Each path below is one point turned by a fixed rotation once a step. After each direction that follows a path, write how fast that rotation turns it, in deg/step (0 if it stays still).
Each turn is a multiple of 5 degrees from 10 to 175, or 0.
Each row of a path follows its step; steps can be skipped.
Rotation 1:
step 0: [ -1  24   1 -14 -19   1  18 -11  15  -8  -4  -1  -3   9   4   3 -11   0
  -5 -25 -28   3 -35  -5   9  34   3 -20 -19 -30   8]
step 1: [  6   0 -27  11 -12  10 -12   8  14  27   2  32   9  19 -15   4  15   7
 -25  22 -23  -2   2  -2   3 -18   0  -8  32 -17 -17]
step 2: [-18 -24  -3 -10  -4   2 -34  10  13 -28  -3   6 -35  18   1  19  -7   8
   0 -27  -9  -7  13 -14 -27  10   1  -3   2  21  -3]
step 3: [ 15  -4  10 -20 -11  -4 -20  -7 -11  13  16 -26  -8  13 -35 -28 -12  14
 -14  30 -11  -6   9   0  12   8   6  14 -27   5  10]
step 4: [-39 -23 -12  -9  -7  -9 -25   7   3   9  17  21  17 -36  12  -3  12  -1
   5   6  13   9  -5  16   6  14  -6 -16 -29 -14  -2]
step 5: [ 18  15 -11 -42  19  -6   2  38 -13   9 -14  16   7   1  -6 -14  -4  -1
   9  -7  12 -18 -22 -31  -2  -4   0 -10  -3  15 -12]
step 6: [ 30 -14 -34  16  17  10 -11 -30  18 -16  24 -11  30  10   8 -15  -5 -16
 -10 -11   9  -2  -2  -9 -13   1  11 -18 -11   3  -5]
step 7: [  9  11 -15   1 -15   5  -5  -6  -5  35 -18 -13  -6 -17  -8  22  -1 -33
  10  -9 -38  16  -7  -1 -16  14 -13   8 -10  22  -6]
step 9: [ -7 -12 -13 -20 -31  24  -6 -20  -7 -12  -3   4  -9  11   5   3  13  -1
  24  23   8 -20  -2   5  -1 -32 -28  -7  -2  24  20]
Directions:
[ -6  -3  -2   9   4  -4  -2  -6   2   0  -8 -13   2   3  -5  -1   3  -5
   1   1  -3  -8  13 -16  -4   2   8  -3   4   7 -10]	85
[  6  -3  -7  -4   3 -10  11   3   1  -2   3  -5  10   1   0   4   8  -1
  10   2   8   1 -16  -4  -3   5   7   0   0 -11  -9]	60
[  2 -10  -1   3   8 -13 -11  -1   0  -1  -6   0 -10  -9 -12  -4  -2  12
   3   6   4  -4  -6   3   3   2  -1  -7   3  -2   7]	45
[ -4  -8  -4   1  -9   9  -2  -7   5  -3   3  -3   7  -7  -6  -9   0  -3
  -3   6   3   8  -4   6   0 -17   9  -4   8  -1  -4]	140
[ -9  -8 -11   7   8   2   5 -12   0   6   0   4   7   2   0   4   5  -1
  -5  11  -9  -4  -5   2   7   1 -10   9  -7   0   3]	125
Rotation 2:
step 0: [ -4 -24 -18 -26   3  12  14 -12   6   3 -12  19 -12  -4  14 -12  -4  37
   9  -1 -11  32  13 -27 -11  19  15  -7 -16  -3   7]
step 1: [  3   9  -9 -13   0  -8  11   3   6 -12 -26  16 -11 -22   5 -35  12  21
  11 -16  32   3   8 -22   8   6   2 -14  20 -28  12]
step 2: [  7  -4  -6 -12 -25  16   7   4  30 -18  -5   7 -15  12 -11 -20  -1  21
  26   3  23 -22  14 -15  19   2   1  13  23  23 -16]
step 3: [ -5  12 -10 -19   4  -8  -2   2   9   5   4  13 -30  18   4 -21  21   2
  12   0   1  15  38   2 -11 -11  27  21  10  17 -29]
step 4: [ 15   3 -15  22   2 -21   6   9  17   4   0  32 -43 -16  11  20  25   4
   4  -5   9 -11  19   2  -4  -6  16 -23  -2  14  -8]
step 5: [  0 -15  -2  -6  -5  15  17  24  10   8   7  26 -17  11  16   8   0  34
 -20 -36   7 -12  -9  -9 -18  17   6 -14  -4  27 -15]
step 7: [  4 -20  -8  -2  20   0 -11 -18  16 -25   5  39   0 -10 -15   5 -15  10
 -11  19  18  -1   7 -17  28   1  12 -13  12  22 -19]
step 8: [ -1   7   6 -19   3  -4  -9   8   5   3  19  33 -20  12  -7 -18  -2  35
 -26  24 -14  25   1  -7   2  10  10 -10  24 -13 -19]
step 9: [  7  16  23  -7 -20  -3  19 -13   8   3  15  16 -15 -28  -5 -11  35  30
  -6  23  12 -11  -8   0  -4  -9  26 -14  14  -4  11]
Directions:
[  7   1  -3   8  -4  -3  14  -1   0  10  13   0  -4   6   1   8  -3  -5
   0  -8   9   2   3   7  -9 -12   0   1  -8   3  -1]	55
[  2  -3  -5  -4  10   5  -6  -7   3  -7  -2   0  -1   3  -4  13   5   7
 -13  -5   4   7 -14  13   3  -3   1   1  -1  -1   0]	40
[  3 -14   2   4  -5   7   4   0  12  -2   2  -1   3   8  -1   8  -8   8
   4   5  -6  -3  -2  -7   8   6  -3   3  -9  12  -4]	140
[  2  -2 -19  -4  -4   0   0   1   6  -3 -16  -5 -11   1   3  -3   2   2
  12 -10   0   1   5   1  -1  -1  -5   9  -4  -3   2]	25
[ -3  -7   4   7  14 -13   4  -9   6  -1  -6   3   7  -5   2  -2   8  -5
   0  -2   2   6   8  -4   6   0   9   4 -13  -2   1]	115
Rotation 3:
step 0: [ 40 -15  -1  -3 -14  16 -18  -8   5 -24  11  -2 -23  10  23  -1 -18 -24
 -25   2  -5   7   3 -32  -3  16  -4   3 -21  -1  -6]
step 1: [-14  10   6   0   6  10  -8 -19   1   7   0  22   8  23  -7 -14   0 -33
 -14  33 -16 -24  -4 -13  13  25  -2 -19 -20 -17  23]
step 2: [-27 -28  11 -18 -14  -6  19 -23  11   9  13 -12 -21  -4   4 -18  -8 -18
 -10 -10  -3 -23 -12  -8 -16  14  -7   6 -34  15  -8]
step 3: [  6  10 -30  -6 -29  21   0   2  -3 -14  16   2   2  25  17 -18  -6 -19
 -28  17  13   0   8 -24 -21 -13   4   5 -21   7   1]
step 4: [  6 -22   0  -2  -8   7 -21 -27  -7   9 -29  21   7   5  22 -29  -2 -26
 -10   7  -8 -20 -26 -23  21   5   2  -9  -6   1  15]
step 6: [ -1  -8 -17 -28 -29  16   1  -6 -30   3  23   3 -21   5  21 -12  -2 -20
 -25 -13 -10 -10  13  -5  -5  -4  18  20 -11  -9  19]
step 7: [  4   2  -5 -23  -7 -13 -24 -39 -11 -13 -19   4 -12  18   0  -6 -13  -3
 -31  24  -5   8 -18 -26   6  -7  -5 -16  -9   8  12]
step 8: [  3  -7  12 -25   3  15   2 -11   6   6 -13   7  -2  -6   5  -1  -8 -44
   2  -4 -12   3   9 -38  -1  23 -13  -1 -32 -26 -19]
step 9: [ -2  12 -10 -24 -23   9   0 -16  -8   8  43  -1 -14  13 -23 -22   6 -20
   5  13  -9 -12  -6  -4  -4  11   5   3 -26   0  31]
Directions:
[ -3   2   0 -16  -4   0  -9  -1 -17  -3  -5   7   2  -5  -1  -1   1   5
  -3 -11  -5  10   4   1   8  -8  -3   1   6  -3  -4]	40
[ -3   8  -1   2 -15  -1 -12   4   5   1   4  -3 -10  11   3   4  -6  -7
   5 -13   0   2  -5   6 -10  -2   2  -1   6   2   2]	110
[  4   6  -5  -2  -8  -1   1  13  -1   3   6   8  10   3   1  -1   0  -4
   1   5  -1  -5   8  -3   6   3  13   9   4 -13   9]	135
[  8  -4   0  -5   5  14   5   7  -4  -3  18  -6   0  -3  -1  -9   0   7
   0  -5  -4   7  -4  -5 -11  -3   4   0   1   3   4]	115
